One turn moves every row onto another: examples first, then more rows asked:
K_717: [ -1.2  -3.4  14.2  13.7 -10.8  31.1  24.0  -7.2  -0.1  10.5  -0.3   8.5
   6.5  -2.2  16.9  -3.2  21.2  -3.8  24.5  17.5   9.0 -23.6 -25.1 -11.4
  -0.8 -13.1   1.4   2.3   7.1 -25.6   9.0  -4.7   4.9  27.5  43.0  12.7
   7.1  -8.9 -39.3  -1.7  21.6]
K_654: [ -1.9   4.2   0.6  34.0  10.4 -15.1  -3.5   3.9  19.1 -23.4 -42.6  -0.7
 -51.0  -9.8  21.3  -4.4   6.9   3.4  17.8  37.9   6.8 -19.8  -2.8 -14.0
  31.9 -10.6   3.7  14.9 -11.7   4.4  -7.8 -23.5   1.7  21.2  -7.8  -8.5
  -7.5 -18.2   9.3 -30.7   0.3]
K_293: [  9.8   6.8   7.6  32.6   1.9 -12.0   2.8  24.5  -0.1 -17.1 -35.5  11.2
 -20.5 -10.3  19.6 -18.4  31.5   7.0  20.1  37.3   9.0 -37.9  -4.6 -10.8
  11.1  -0.1  -8.7  10.5   5.2  -2.9  -9.8  -5.4  10.3  28.2  11.0   3.2
 -17.3 -16.7  11.4 -41.2   6.5]
K_556: [ -1.9 -16.8  37.6  18.4 -39.9   4.4 -31.7  33.1 -10.7 -15.8   8.7   7.1
 -15.2  11.1  22.9   1.4 -11.6   6.4  31.8  42.8  -2.8   5.9   0.9 -19.5
  31.5  -6.0  15.8   8.6  -2.8  24.9  -3.2  -0.8 -30.8   8.7 -14.1  -9.8
  39.4 -16.7 -21.0  15.0 -20.2]
K_988: [ -8.2  20.5   5.9   4.3  20.2  19.9  -7.7 -15.4  15.0  14.9 -14.3  32.6
  -1.3 -26.7   4.8  -6.0  16.1  -5.3  -6.8  15.7   6.6   6.9 -30.8  -6.3
  36.8 -25.1  -0.1  -4.2 -16.9   9.8 -13.3   5.6  25.6   4.9 -17.8   9.7
 -35.3 -13.5  -9.4  29.7   5.7]
K_500: [-20.5 -12.1  17.3 -33.0   9.4 -14.4  -3.8  12.0  -7.6 -16.4  -9.8   7.4
  19.6  22.3  22.0  20.9  20.3 -11.8 -16.8   7.9 -20.8  -1.1   9.5  18.8
 -11.8   2.9  12.0   9.5 -21.3  47.3 -43.8  17.5   4.9 -23.2  19.1   0.6
  -0.3  -9.7   8.1   3.6  -4.4]
K_581: [-19.4  -1.2  34.4  -1.3  -8.9 -20.7  23.0   5.8 -14.5 -20.2  21.8   3.5
  10.9  34.0  -8.9  31.3  20.4 -22.5 -10.6  13.9   4.9  18.3  17.1   8.8
 -37.8   7.2  10.8   6.0  -8.1  23.9 -20.6  11.6  12.0 -23.1   6.2  -4.6
   7.0 -17.9   6.7   6.1  -1.0]
K_938: [ 13.6 -16.2  40.2   8.4  -7.3  13.3 -32.7  36.7  -2.6  -9.3 -12.4  27.7
  14.4   2.1  -8.5 -17.9 -23.4   6.8  22.7  42.7 -11.6  36.5  -6.5  -2.2
  44.3 -11.9  -5.2  -5.1   3.3  18.6 -16.4   6.6   9.7 -11.1 -12.8 -17.8
  16.7 -17.1  18.7   6.5 -20.9]
K_38: [-17.9  -7.6  22.3  17.0 -15.7  34.5  21.2 -19.7  14.9   5.1   8.7   0.6
  -4.2   3.1   2.0  13.1   2.9   0.5  11.1  18.8   4.8  -9.3  -7.2 -21.1
  -0.5 -21.9   7.7   6.1   2.8  -9.5  19.6 -32.0  14.1  49.4  26.5   8.8
   0.4 -11.3 -27.5   2.3  -2.0]
K_970: [  0.4  27.7  11.5  -8.7  17.9  11.0   4.1   7.3   3.4  11.7 -19.4  28.2
  -1.1 -20.3  -2.1 -16.6  28.4  13.4  -4.6  21.1  27.8 -15.7 -31.0  -0.2
  18.6  -4.5 -10.1  -0.5  -5.2  -5.7 -12.8  14.2  14.4  -1.1 -21.7  11.7
 -29.7 -14.7 -22.7  15.6  27.7]
K_318: [-21.7  -1.2  27.1 -10.7   5.0 -33.7  26.6  13.1  -4.9 -36.2  -9.7 -20.6
   3.7  20.8  22.9  -0.6  -3.6  -4.1 -12.3   1.9   6.6  14.0  26.1  21.3
  -8.4  -4.9  19.7  -6.1 -17.0  23.3 -34.0  17.6   3.5 -15.4  15.2  -6.1
  27.2  -7.1   7.1  -7.7  11.0]
K_34: [ 14.0  -6.5  25.7   1.5   2.8 -20.5 -23.5  24.8   7.8 -15.8 -17.5  -2.7
  -0.5  -3.6  44.7  -7.8  -5.5   4.7   9.9  15.9  -1.1  -5.6  14.3  14.5
  15.1  18.5  28.8 -14.2  16.0  52.6 -24.0  -5.1   8.5  24.9  -1.7 -10.4
 -10.8  50.1  23.8  18.5   2.9]
K_845: [ 14.1   4.3  30.8  -8.6   9.6  12.9 -20.8 -12.0   5.6   7.1   8.7  22.2
   4.7  24.5  -4.1  32.7  -7.5  17.8  19.3  30.3 -11.2   4.2  -7.0  15.8
  -6.2  37.3  18.2  -3.2   7.3  30.5  -5.3   3.3   9.8 -19.2  -9.5 -11.5
 -21.6  32.9   8.5  34.6  12.8]
K_747: [ 25.6   9.0  28.8  37.5  -2.8 -17.9   7.7 -10.8  -8.3 -18.8  32.5  -3.7
 -10.3   3.5  13.8  10.8 -18.6  -2.5  29.3  -4.2  -1.9  24.2   9.7   5.6
   1.8  24.9  22.9 -14.0  13.3  25.6  20.1  -0.6   7.9   6.0  26.4  -3.4
  17.5  27.2   3.8  15.1  12.7]
K_406: [  5.5  -6.3  44.3 -17.2 -18.0   9.1 -29.6  22.4 -10.3   5.5  27.0  37.4
  10.9  -3.6  -0.3   3.5 -11.4  36.1   7.9   1.8 -11.0  19.0   8.6  -2.2
  30.0  -2.2  -1.1 -11.5  -5.3  15.7  21.3 -10.0  -3.6  16.2  -3.8  -8.7
  28.0 -31.4 -11.7  15.5 -20.1]

K_318 moves to K_581
K_747 moves to K_845
K_654 moves to K_38
Now find these:
K_938 moves to K_556
K_970 moves to K_293

